In the rows, zero is written as 128.
Turns in one plane each, and the order they were made in; the first pair answered
turn J:
[116 117 143  89 152 134 120 113]  ->  [117 146 115  91 130 115 137 104]
[133 155 110 107 103 111 186 137]  ->  [120 156 102 173  93 127 161 148]
[ 98 155  97 141 126 131 102 107]  ->  [ 96 133 121 145 144 144  89 116]
turn L:
[146 179  70  51 105  67 161 105]  ->  [203  85 153  78 117 117 198 178]
[107 138 124 140 189 166  98  79]  ->  [118 144 119  93 188 147 124  71]
[118 130 144 116 150 140 102  82]  ->  [129 122 150  98 150 138 117  86]
[136 159  89 178  82 120 129 151]  ->  [143 167  82 131  83 103 152 140]
turn R:
[120 107 157 100 150 137 109 129]  ->  [143 117 140  85 127 122 147 136]
[131 137 127 162 105 138 124 135]  ->  [110 150 121 136 125 130 103 107]
[136 109 141 149 135 150 132 133]  ->  [120 128 129 108 145 134 121 103]
[142 123 180  93 125 146 135 126]  ->  [142 119 183  96 124 148 138 130]
turn S:
[152 123 142 170 130 133 113 156]  ->  [125 143 136 134 154 123  77 116]
[145 143 131 185 105 136 148 164]  ->  [ 99 174 124 115 152 120  91  98]
[139  78 153 176 122 164 114 165]  ->  [ 90 119 130 152 148 153  55 111]
[134 104 147 161 139 157 103 152]  ->  [110 119 141 142 153 151  82 127]
Pairs:
Each pair is two turns apart.
[163  72 179 122 127 139 163 167]  ->  [ 88 182  85 136 110  93 105  87] : S then R
[112 156 145 150 152 139  90  94]  ->  [124 144 157  94 166 134 112  94] : J then L
[128 137 109 143 101 126 138 138]  ->  [113 144 102 146 112 126 117 124] : J then L
[102  95 147 146 137 166  88 114]  ->  [135  87 141 164 100 162 142 149] : J then S
[148 148 101 109 100  97 168 153]  ->  [ 97 147 116 163 138 126  77 132] : J then R
[127  81 147 127 110 135 143 168]  ->  [ 85 144  93 131 101 114 109 120] : L then L
[119 204  83 147 107  88  96  99]  ->  [139 124 156 217 128 147  80 156] : R then J
[ 98  76 183 183 159 146 124 172]  ->  [ 79 100 179  88 195 123 108 123] : S then J
[128 137 104 199 101 118 122 146]  ->  [122 151 105  67 131  91 135  98] : R then L
[149 129 115 186  95 141 138 154]  ->  [117 145 114  71 142 117 109  90] : R then L
[147  93 136 167 128 162  65  98]  ->  [179 137  77 133  73 118 142  99] : L then R
[137 137 123  84 126 134  94  99]  ->  [172 119 128  89 108 132 141 128] : J then S
[147 101 184  95 155 146 183 179]  ->  [ 73 134 163 146 186 156  77 127] : L then S
[103 146 110 171 125 135 101 120]  ->  [124  94 159 135 157 152 109 138] : J then S
[155 132  84 156 119 116 139 125]  ->  [137  98 126 143 163 139  92 117] : R then J
[105 176 126  19 164  89  92  67]  ->  [ 94 227  63 162  97  84  91  85] : R then S
[130 111 138 150 126 131 123 140]  ->  [139 123 123 122 116 116 149 133] : R then R
[ 91 126 137 137 150 141  94 117]  ->  [131 143 107 117 101 113 170 138] : R then S
[107 186  94 117 116  78 126 103]  ->  [107 186  87 155 105  86 126 116] : J then R
[120 143 121 100 147 127 136 118]  ->  [130 144 114 157 122 134 146 142] : J then R
[125 135 144  87 122 126 121 141]  ->  [112 131 144 137 122 141  94 146] : L then L
[135  97 136  85 139 116 130 138]  ->  [119 109 127  80 139 112 115 121] : L then R
[141 140 108 137 108 107 148 140]  ->  [119 155 103 122 125 104 123 116] : L then S
[131 128 101 171 114 136 145 149]  ->  [132  92 141  95 159 143 135 137] : R then S
[143 141 133  59 120 145 157 129]  ->  [157 138 124 108  87 150 176 157] : J then L
[103 159  95 141 119 100 112  92]  ->  [131  92 164  92 157 124 124 116] : J then S
[142 113 150 156 110 128 149 157]  ->  [136 142 125  96 113 103 157 126] : R then R
[127 116 140 112 136 131 143 118]  ->  [131 134 120 132 116 123 150 121] : J then S
[112 153 106 149 113 109 115 113]  ->  [126 151 109 111 110  99 143 114] : S then J
[159 132 105 169 100 130 161 148]  ->  [161  86 154 137 141 149 147 153] : J then J
[166 139 104 140  70 107 157 121]  ->  [139  87 173 125 147 147  89 111] : R then J
[ 89 124 120 107 135 125 125 113]  ->  [112 126 106 139 104 122 157 137] : J then R
[138 173  74 124  71  87 180 133]  ->  [ 74 169  94 165 130 115  64  94] : J then R
[ 95 176 106 101 141 110 105 120]  ->  [133 134 129 175 117 137 136 184] : R then J
[129 101 144 139 146 133 110 131]  ->  [117 118 131 116 150 122 102 112] : L then J
[123 133  93 127 147 119 115 101]  ->  [154  95 119 136 139 135 147 138] : L then R
[171 129 127  63 106 106 181 144]  ->  [173 137 110 146  73 114 178 169] : J then L
[107 106 160 145 168 133 101 139]  ->  [144 107 150 103 141 112 170 155] : J then R
[122 107 167 118 138 148  81 113]  ->  [109 136 137 156 115 140  73 106] : S then L
[121 118 140 108 143 135 121 119]  ->  [137 111 142 126 128 136 139 138] : S then J
[147 131 106 164  99 108 142 135]  ->  [155 121 111 157  99 108 152 138] : S then R
[112  97 140 147 143 149  72 101]  ->  [140 105 134  63 135 122 125  93] : S then R
[132  88 152 125 125 134 181 172]  ->  [116  99 136 185 119 140 155 172] : J then L
[110 141 119 127 145 122 104 104]  ->  [150 131 126 107 121 115 161 128] : S then J
[ 84 166 104 153 143 113  75  94]  ->  [163 140 110 113  94  97 194 146] : R then L
[108 135 140 132 163 151  69 116]  ->  [155 114 140 177 115 155 131 170] : R then R
[149 106 138 139 103 130 172 147]  ->  [114 108 149  84 153 130 124 107] : R then J
[120 150 103 123 125 131 162 123]  ->  [100 149 109 148 138 142 125 116] : J then R
[125 141 112  77 137 108 154 101]  ->  [135 135 114  79 132 109 167 109] : J then S
[171  85 160 157 116 152 153 183]  ->  [105 126 149  78 177 135  72 100] : L then S
[119 131 147  79 162 125  98 113]  ->  [135  98 170 145 150 151 102 156] : R then R
[109 144  91 196 102 142 135 118]  ->  [ 87 124 124 166 151 156  88  97] : R then J
[160  97 130  82 131 135 163 148]  ->  [147 132  87 164  94 131 152 149] : J then J
[121 113 204  95 140 116 113  85]  ->  [127 131 187  73 128 101 136  79] : L then J
[ 98 177  77 101 111 103 130  87]  ->  [134  89 151 195 120 160 134 162] : R then J
[126  97 142 153 145 124 118 141]  ->  [117 102 142 112 161 111 116 124] : S then J
[127 114 106 223 123 120 133 150]  ->  [150  66 162  88 177 122 157 138] : J then J
[111 194  82 173  98 142  99  88]  ->  [173 168  99  99  79 125 189 116] : L then S
[132 109 127 196 122 147 113 149]  ->  [112 121 133  79 167 123  95  96] : S then L
[131 160 107 139 115 118 125 119]  ->  [133 124 139 157 136 144 106 138] : R then J
[114 140 122 185 125 151 116 123]  ->  [132 113 157  88 162 145 137 118] : J then J
[149 110 155 130 122 134 158 128]  ->  [138 105 165 135 140 143 131 124] : L then J
[130 121 118 163 111 139 110 134]  ->  [145 111 133  93 125 130 137 133] : R then S
[ 92 154 109 118 142 116  75  89]  ->  [ 94 144 125 112 149 123  70  91] : J then J
[ 97 138 133 207 144 120  64  96]  ->  [107 172  98 204 116  96  92  93] : R then J
[148 142 126  56 131  96 174 123]  ->  [174 108 148  96 120 114 189 161] : L then J
[163  84 155 111 144 143 149 155]  ->  [113 149 107  81 150 111 106  92] : L then R
[162  71 165 127 123 123 173 172]  ->  [ 93  94 157 172 161 138  70 129] : S then J
[126 100 146 115 161 151 128 133]  ->  [124 141 105  90 140 122 154 114] : L then R
[ 81 120 138 197 157 152  71 137]  ->  [150 107 142  49 137 111 189 145] : R then L
[142 123 131 114 128 126 143 132]  ->  [136 118 134 110 134 126 136 131] : R then J
[128 100 189 151 140 148 117 158]  ->  [153 120 161 153  99 129 165 172] : R then S
[126 169 101 116 127 124 111 109]  ->  [138 167 100 135 111 123 133 123] : J then R
[150 150 103 186 105 154 102 144]  ->  [161 152 106  59 128 126 140 117] : L then S
[139 113 134 169 112 135 152 166]  ->  [104 112 153 100 169 136 102 119] : J then R
[113 174 121 156  94 122 122 146]  ->  [122 173 127  93 101 108 146 139] : L then S
[134 111 171  95 151 139 139 132]  ->  [127 108 170 153 147 150 114 140] : R then L
[118 153  68 130 103 106 142 132]  ->  [147  87 134 100 131 133 162 165] : S then L
[ 80 177 123 122 133 132 105 111]  ->  [105 179 114  91 116 117 144 119] : R then S
[132  74 181 117 193 165  91 118]  ->  [191  76 162 114 136 145 185 160] : J then R
[126 127 127 155 138 136 108 119]  ->  [121 143 118 140 136 127 106 110] : L then J
[ 93 152  99 111 128 115 118 112]  ->  [ 91 128 118 160 137 138  98 128] : R then R
[170 106 140 145 111 145 166 152]  ->  [103 154 110 131 143 130  87  87] : L then R
[115 134 133 153 132 129 104 126]  ->  [130 113 152 144 136 136 120 139] : J then S
[138  97 150  85 152 140 139 133]  ->  [123  98 149 161 145 160 108 142] : R then L
[138  97 181 155 124 152 122 160]  ->  [116 145 131 191  94 135 111 141] : J then S
[145 113 159 126 148 163 134 122]  ->  [134 126 152 111 155 155 123 104] : L then J
[150 138  92 138 104 111 165 133]  ->  [129  88 152 129 165 146 107 127] : R then J
[164  95 125  69 144 143 146 122]  ->  [115 133  94 150 143 149  72  94] : S then R
[147 136 115 128  97 113 173 149]  ->  [100 149 112 173 123 126  99 121] : S then J
[158 151 132  79 134 106 174 143]  ->  [125 186 102  97 134  93 144 112] : J then S
[ 97 150 109 105 125 128 140 121]  ->  [114 143 112 119 111 127 163 140] : L then J
[ 84 154 119 104 163 110  94  98]  ->  [119 133 138  59 161 107 141 116] : J then L
[170 142 106  67  91  96 208 138]  ->  [130 124 118 240  98 152 117 159] : L then L
[120 125 171 163 191 114  99 147]  ->  [119 190 107 138 144  68 141 125] : R then J
[122 174  91 100 112 100 140  94]  ->  [168  96 153 145 109 141 171 160] : S then L
[113  98 155 123 160 157 117 104]  ->  [141 134 107 158  98 135 173 126] : R then S
[156 126 119 124  96 115 191 151]  ->  [103  96 161 142 165 156  90 125] : R then S
[147  75 180 134 143 149 124 159]  ->  [140  80 173 163 135 152 113 162] : J then L
[160 127 135 126  96 120 172 146]  ->  [146 151 116  92 105 102 161 114] : S then L
[149 118 144  49 131 114 164 126]  ->  [122 156  93 192  86 120 133 141] : J then J
[155 124 148 141 104 151 155 140]  ->  [113 141 145 146 130 158  92 102] : S then J
[117 145  89 141  92 124 136 149]  ->  [135 113 115 142  97 140 147 171] : S then R
[114 131 148 111 152 120 110  99]  ->  [133 109 158 159 140 134 122 134] : R then R
[ 96 131 122 150 154 146  78 112]  ->  [151  87 160 136 140 157 139 159] : J then S
[155 107 155 101 127 125 174 117]  ->  [124 161 103 136 103 108 153  90] : J then S
[125 110 147  92 156 147 123 150]  ->  [133 146 106  92 113 122 160 146] : R then J
[156  93 195  47 130 125 141 132]  ->  [155  87 188 189  95 154 119 171] : J then R
